Here are some points, one per row:
ndarray[-1.27 0.26 0.22 -0.51 0.56 0.76 -1.40 1.46 1.50 1.01 0.13 -0.05 1.64 -0.25 0.91
        -0.70 -0.45 -0.38 1.70 0.37 -0.08 0.26 -1.49 -0.36]
ndarray[0.48 1.34 1.76 0.88 -0.33 3.04 -1.04 -0.14 0.19 -1.05 -1.35 -0.84 0.85 -0.47 0.28
        -0.36 -1.72 -1.91 0.20 -0.46 0.64 -1.33 0.38 -1.31]
ndarray[0.06 1.73 0.11 -0.63 -0.85 -1.58 0.21 0.93 1.46 -0.16 -1.17 0.20 -0.78 0.18 -1.15
        -0.48 -0.65 0.04 -0.70 -1.40 0.15 2.49 -0.39 -0.19]
ndarray[-1.81 -0.75 -1.23 -1.38 -1.08 -0.44 0.62 -0.38 0.34 -0.26 0.28 0.05 0.70 0.69 -0.01
        1.22 0.83 -0.23 0.97 0.10 1.07 -0.87 0.80 0.48]
ndarray[0.11 -1.17 0.73 0.90 -0.60 -0.24 0.34 -1.49 1.33 1.04 -0.23 0.77 -0.48 -0.70 2.83
        -1.40 0.10 1.30 2.23 -1.46 -0.86 1.28 -1.48 -0.22]
ndarray[-0.18 -0.43 -0.65 -0.50 -0.39 -1.45 0.85 0.32 -0.77 -1.44 -0.18 0.58 -0.47 -0.57 0.31
        1.14 -1.57 0.34 -1.04 0.82 -1.81 0.91 0.16 -0.70]
ndarray[1.49 -0.83 -0.63 1.79 0.77 -2.01 -0.44 0.17 0.45 0.79 -2.48 -0.08 1.34 1.11 -0.11
        -1.57 0.30 -0.60 1.20 1.96 0.19 -0.02 2.94 0.50]
ndarray[-2.27 -0.69 -1.45 -0.60 -0.64 0.03 1.03 -0.05 -0.88 -1.85 0.48 -0.10 -0.01 -0.74 -1.05
        -0.02 -0.69 0.21 0.71 0.90 1.22 -0.19 -0.96 -0.14]
ndarray[-2.18 0.57 0.25 3.67 -0.34 -2.43 -1.35 0.06 -0.60 0.32 -1.58 -0.55 -0.26 0.26 0.78
        -0.35 0.09 -0.49 -1.25 1.22 -0.48 0.32 1.12 -0.69]
ndarray[-0.07 -0.26 1.72 0.54 -1.00 1.46 1.63 0.91 1.45 -0.62 -0.46 -0.75 -0.96 -1.90 0.29
        -0.76 -1.44 -0.59 -0.09 -0.35 0.68 -1.34 1.16 -0.82]
ndarray[1.38 -0.72 -0.43 -1.35 -0.28 -0.60 -1.35 -0.40 1.44 -0.54 -0.07 0.55 -0.38 -1.28 1.16
        1.66 0.35 0.26 -2.52 0.73 0.50 -0.13 -0.65 -0.25]
ndarray[0.20 1.43 -0.02 -0.77 0.73 0.56 -1.49 -0.34 0.51 -0.10 -0.13 -0.84 0.41 0.28 0.49
        -0.14 0.80 -0.61 -0.30 -0.08 -0.37 -0.78 -1.25 0.30]
ndarray[-0.15 -0.28 0.34 0.45 0.87 -0.87 0.26 -1.03 -0.26 -0.97 0.79 -0.60 -1.27 -2.74 0.90
        0.00 1.00 0.36 2.14 -0.43 -1.28 -1.33 0.17 1.03]
ndarray[0.13 -0.06 1.91 1.13 -0.75 -0.51 -0.86 -0.01 0.06 -0.41 -0.66 -0.36 -0.48 1.90 0.32
        -0.80 -0.02 0.95 -1.42 0.63 -0.26 -1.62 -0.13 -0.17]
ndarray[-1.26 0.56 0.48 0.54 -0.19 0.34 -1.17 -0.70 0.31 0.40 1.69 2.55 -0.06 0.32 -1.57
        -0.04 -0.42 -0.22 0.56 0.18 0.77 1.07 0.70 -0.35]
ndarray[0.63 -1.12 0.55 -2.44 -0.81 0.18 -0.33 0.12 -1.23 1.46 -1.06 0.02 0.10 -0.46 -0.93
        -1.61 2.12 -0.64 -0.44 0.82 -1.55 -0.52 -0.45 -0.37]
ndarray[0.63 0.69 -0.31 0.59 0.89 -0.97 0.37 0.81 -0.94 0.18 0.22 -0.38 0.10 -0.01 -0.49
        -0.89 0.20 1.92 -0.74 0.83 0.87 -2.24 0.06 -1.84]
ndarray[-0.42 1.51 -1.61 -1.15 0.42 0.99 -0.86 0.25 0.84 -0.60 -1.09 -0.11 -1.04 0.78 0.05
        0.32 1.05 0.32 0.12 -0.27 -1.38 -1.15 0.94 -0.49]
ndarray[1.33 1.66 0.41 -1.22 1.10 -1.09 0.72 1.71 -0.05 0.19 0.77 0.20 0.70 -0.12 0.73
        0.42 -0.33 -0.46 -0.06 2.32 -1.23 -0.69 -0.48 -0.74]
ndarray[0.82 -0.14 -0.50 0.18 0.93 1.26 1.40 -0.73 -0.06 -2.24 -0.59 -0.72 1.13 0.54 -0.78
        -2.06 0.96 -0.93 -0.05 0.78 -0.67 1.93 0.29 -0.09]
ndarray[0.37 -0.31 -0.48 -1.55 0.53 -1.10 0.31 -3.08 0.95 0.58 0.58 -0.71 -0.15 1.39 1.54
        0.07 -0.35 -0.27 -0.35 0.23 0.51 0.45 -0.49 -0.12]
ndarray[-0.63 1.15 -0.09 -0.77 2.10 -0.43 1.21 -0.58 1.13 -0.85 -2.03 0.81 1.05 -0.16 -0.55
        1.15 -0.44 0.24 0.22 -1.88 -0.89 -0.58 0.59 1.84]
ndarray[0.77 0.46 0.26 -1.00 -0.88 0.42 1.51 -1.07 -0.76 0.44 -0.56 0.32 0.55 -1.38 -0.39
        -0.16 0.68 1.05 0.25 0.98 0.03 -0.39 -1.03 1.91]
ndarray[-1.53 -1.01 -1.01 0.23 1.24 1.06 -0.43 -0.78 -1.78 0.90 0.06 -1.09 0.76 -1.11 -0.34
        0.64 -0.09 0.14 -1.11 -0.30 0.02 -0.57 -0.66 -0.51]
ndarray[1.32 0.42 -0.37 -0.62 -0.32 -0.14 -0.39 0.52 -1.94 -0.94 -0.45 4.51 -0.24 -0.53 -0.24
        -1.84 0.50 -0.77 -1.13 -1.64 0.87 0.07 0.40 0.15]
ndarray[-1.61 -1.62 0.88 -1.11 1.46 -0.41 -0.26 1.58 0.41 1.35 -0.40 1.37 -0.31 0.42 -1.36
        1.40 -0.01 -1.48 1.45 0.08 -0.14 0.20 -0.14 -0.53]
ndarray[-0.50 0.78 0.03 0.27 -0.24 0.40 -1.03 -0.99 -1.29 -0.69 1.19 2.50 2.52 -0.13 0.10
        0.66 -0.48 1.33 0.10 -1.31 -0.16 -0.38 0.86 0.37]
ndarray[0.63 -0.73 1.00 0.81 -1.37 1.55 1.59 -0.51 0.02 -0.29 -1.15 -0.44 -0.04 0.49 2.64
        0.75 -0.08 0.07 0.29 -1.64 1.38 0.37 0.68 -1.54]
ndarray[-1.15 -0.77 -0.15 -0.10 1.92 -0.50 -0.11 -0.12 0.83 1.11 0.57 -0.70 -0.32 -0.73 -0.30
        -1.75 -2.47 0.25 -1.55 -0.93 -0.51 -1.15 0.46 1.82]
ndarray[0.83 -0.61 -1.77 0.38 -0.87 0.64 0.63 1.32 1.21 -0.95 0.01 -0.19 -1.11 0.74 -0.54
        1.51 0.21 0.44 -0.28 0.50 -0.54 -0.01 0.67 1.09]
ndarray[-0.83 0.04 1.92 -0.46 0.98 -0.66 1.17 -0.58 0.32 -1.24 -0.91 0.73 1.14 0.30 0.61
        -0.27 -0.29 1.69 -0.37 2.97 -0.12 0.61 1.08 -1.72]
ndarray[-1.01 -0.03 1.76 -1.09 -0.04 0.28 -0.18 -0.57 -0.70 0.74 1.68 0.55 0.20 -0.18 0.02
        1.21 -0.64 0.91 -1.65 -0.10 -0.51 0.55 1.10 -0.42]
ndarray[-0.32 -1.17 -0.14 0.55 1.38 1.56 -2.30 0.88 0.71 -0.86 -0.24 0.87 -1.33 0.88 0.26
        0.23 0.61 0.14 0.84 0.79 0.47 -0.51 -0.85 0.69]
ndarray[-0.87 -1.70 0.50 -0.81 -1.60 -0.20 -0.14 0.85 -1.15 0.26 -0.27 0.09 -0.83 0.92 0.27
        -1.07 -1.96 -0.32 0.76 0.24 0.45 0.15 -0.57 1.28]
ndarray[-0.67 0.25 1.84 -0.57 -0.18 -0.68 -1.15 0.69 -0.31 -1.78 0.00 -0.64 -1.98 -2.38 0.35
        -0.32 2.21 0.97 2.18 -0.77 0.63 1.30 1.00 -0.28]
ndarray[0.33 0.11 -0.84 -1.12 0.01 -0.14 -0.65 -1.42 0.62 -0.78 0.08 -0.84 -1.62 1.17 -1.67
        0.24 -0.92 0.22 0.59 0.68 1.74 0.40 -1.01 -0.24]
ndarray[0.23 -0.56 -1.50 -0.07 -0.97 1.60 -0.56 0.81 -0.09 1.00 -0.08 0.61 -0.67 1.72 -0.28
        0.06 0.59 2.85 0.10 -0.40 -0.20 -0.95 0.32 -0.70]
ndarray[-0.50 0.41 -1.67 0.90 -0.46 0.59 -1.18 -0.87 -1.73 -0.22 0.23 -1.20 -0.26 -1.24 -0.80
        -0.78 0.05 1.00 -0.07 -0.10 -2.21 0.74 -0.50 -0.20]
ndarray[1.19 -1.23 -0.98 0.68 -0.07 0.62 -1.55 0.04 -0.77 -0.46 -0.72 -0.60 -0.24 0.09 0.52
        1.61 -1.02 -0.33 -0.88 -1.04 -0.72 1.34 -0.47 -0.43]
ndarray[-0.46 0.21 -0.36 0.72 -0.84 0.77 0.71 -0.51 1.33 0.26 2.78 0.53 0.34 0.72 -0.38
        -0.44 0.82 -1.05 -0.30 -0.55 -2.27 0.08 2.00 0.54]
ndarray[-0.06 -1.28 -0.49 2.17 1.19 -1.09 2.01 -1.12 1.39 -0.08 -0.55 0.76 0.44 -0.65 -1.35
        0.06 1.40 -0.60 -0.92 -0.26 0.64 -0.76 -2.01 -2.29]
ndarray[1.02 -0.06 0.33 -0.27 2.22 -0.69 0.81 1.20 -0.43 0.58 0.17 -0.66 -1.02 0.04 -0.87
        0.59 -0.24 0.14 -0.90 -2.42 -1.00 1.43 0.58 -0.44]
ndarray[0.95 -0.34 2.83 1.20 -1.74 -1.83 -0.50 -0.75 -1.12 -0.09 -0.43 -1.31 0.72 1.31 -1.26
        1.81 1.39 -0.78 0.16 -0.70 -0.21 -1.88 -0.12 1.41]
ndarray[1.67 -0.43 -1.75 -0.57 -0.76 -0.80 -1.79 -0.10 0.53 -1.69 -0.15 -0.65 1.42 -1.22 0.04
        0.11 -1.55 -0.10 1.25 -0.08 0.03 -0.28 -0.70 0.72]
ndarray[-0.70 -1.36 -0.59 -1.31 0.10 0.33 -0.31 2.13 -0.11 0.65 -0.50 -1.72 1.63 -0.21 0.73
        0.35 1.38 0.19 -1.27 -1.31 1.18 0.25 0.88 0.00]
ndarray[0.54 -0.66 0.23 -0.93 1.07 1.47 0.79 -1.15 -1.85 0.94 0.20 -1.05 -0.57 1.85 -0.50
        -0.17 0.37 -0.64 0.43 0.23 -0.77 0.77 -0.70 -0.44]
These points spread out most along one direction. Take the direction at right angles to it along which they spread out most. Go by this last direction. How far along it is each point below, from 0 to 99? The average is 50, and the first point in the table lies past the average. One standard deviation of the points above along it is 16.
ndarray[0.20 0.74 1.45 0.30 0.29 -0.78 0.42 -0.41 0.25 -1.35 0.46 -0.19 -0.98 1.62 -0.51
        -0.85 -0.22 -0.08 -0.10 -0.79 -0.08 -2.08 -1.57 0.16] -> 52
ndarray[0.32 1.49 -0.07 0.66 -1.40 -2.07 0.11 1.50 -0.34 0.15 0.95 -0.90 2.02 0.62 -0.65
        0.04 0.08 -0.05 1.28 -0.94 0.28 0.15 -1.88 -1.88] -> 49
ndarray[1.97 -1.27 -0.17 0.63 1.49 -0.50 -0.33 0.41 -0.71 -0.66 3.35 1.55 0.32 0.44 0.45
        0.10 -0.25 -1.32 0.04 -0.06 0.71 0.20 0.46 0.27] -> 41
ndarray[0.35 0.11 0.47 1.08 1.43 0.71 0.31 -0.43 -0.43 0.30 -0.75 -0.82 1.61 0.46 -1.55
        -0.12 0.33 1.08 -0.74 0.27 2.79 1.98 0.99 1.86] -> 40
ndarray[0.04 0.67 -0.66 -1.24 0.37 -1.24 0.27 0.40 -0.25 0.91 0.94 -0.68 -0.13 1.70 0.26
        -1.04 -1.28 1.04 1.09 -1.13 -0.12 0.17 1.06 -0.25] -> 42
ndarray[0.61 -0.60 0.03 0.48 -2.19 0.83 1.08 -0.56 -0.14 1.72 -1.54 0.36 0.27 -1.08 -0.99
        0.66 -1.70 -1.81 0.60 0.11 -1.10 -0.63 0.31 -1.01] -> 58
ndarray[-0.39 0.84 -1.00 0.10 -0.30 -0.33 0.00 0.23 0.40 2.10 0.08 0.09 -0.48 -1.07 0.13
        -0.48 1.01 -0.33 -1.40 -0.02 1.61 -0.09 -1.55 1.10] -> 45
ndarray[0.20 -0.59 0.13 -0.48 -1.41 0.51 -1.35 -0.50 2.06 -0.31 2.67 -1.50 0.40 -0.37 -1.00
        -0.82 0.88 -0.81 -1.47 0.57 0.41 0.90 1.10 -0.21] -> 49
ndarray[1.95 0.94 -0.16 1.22 0.01 0.65 1.15 -0.20 -0.67 1.97 0.60 -0.88 -1.71 -2.25 1.07
        0.75 -0.60 -0.50 2.15 0.35 2.29 -1.20 1.97 -1.01] -> 80
ndarray[1.07 0.51 0.97 1.33 0.02 1.63 0.36 1.07 1.26 1.39 0.28 0.35 0.25 -0.57 -0.61
        1.48 0.17 1.99 1.12 1.44 -1.29 1.56 -1.67 1.51] -> 56
ndarray[-0.47 -0.21 -0.25 0.63 -0.91 0.79 2.16 2.49 -0.23 -0.62 0.82 0.11 -0.30 0.22 1.38
        -0.97 0.45 0.07 -1.10 0.53 -0.08 0.07 -1.32 2.08] -> 53
ndarray[-1.62 1.08 -0.73 0.26 0.54 0.33 0.98 0.61 -1.38 -1.22 0.35 -0.79 -0.51 1.24 1.42
        1.33 0.43 -1.89 0.14 0.45 0.25 0.68 -0.78 0.72] -> 49
ndarray[-1.00 1.51 -1.44 -0.31 -0.69 0.19 0.25 -0.98 1.01 1.24 0.13 1.61 -0.42 0.69 0.17
        0.45 0.94 -0.53 -0.43 -0.36 0.04 -0.29 0.77 -0.12] -> 40
ndarray[0.09 1.50 0.39 -0.35 -0.11 0.20 -0.77 -0.92 -1.36 1.31 -0.72 0.35 -1.23 -0.60 1.21
        0.25 -0.43 -0.79 -0.23 1.10 0.45 1.24 -0.67 1.26] -> 54
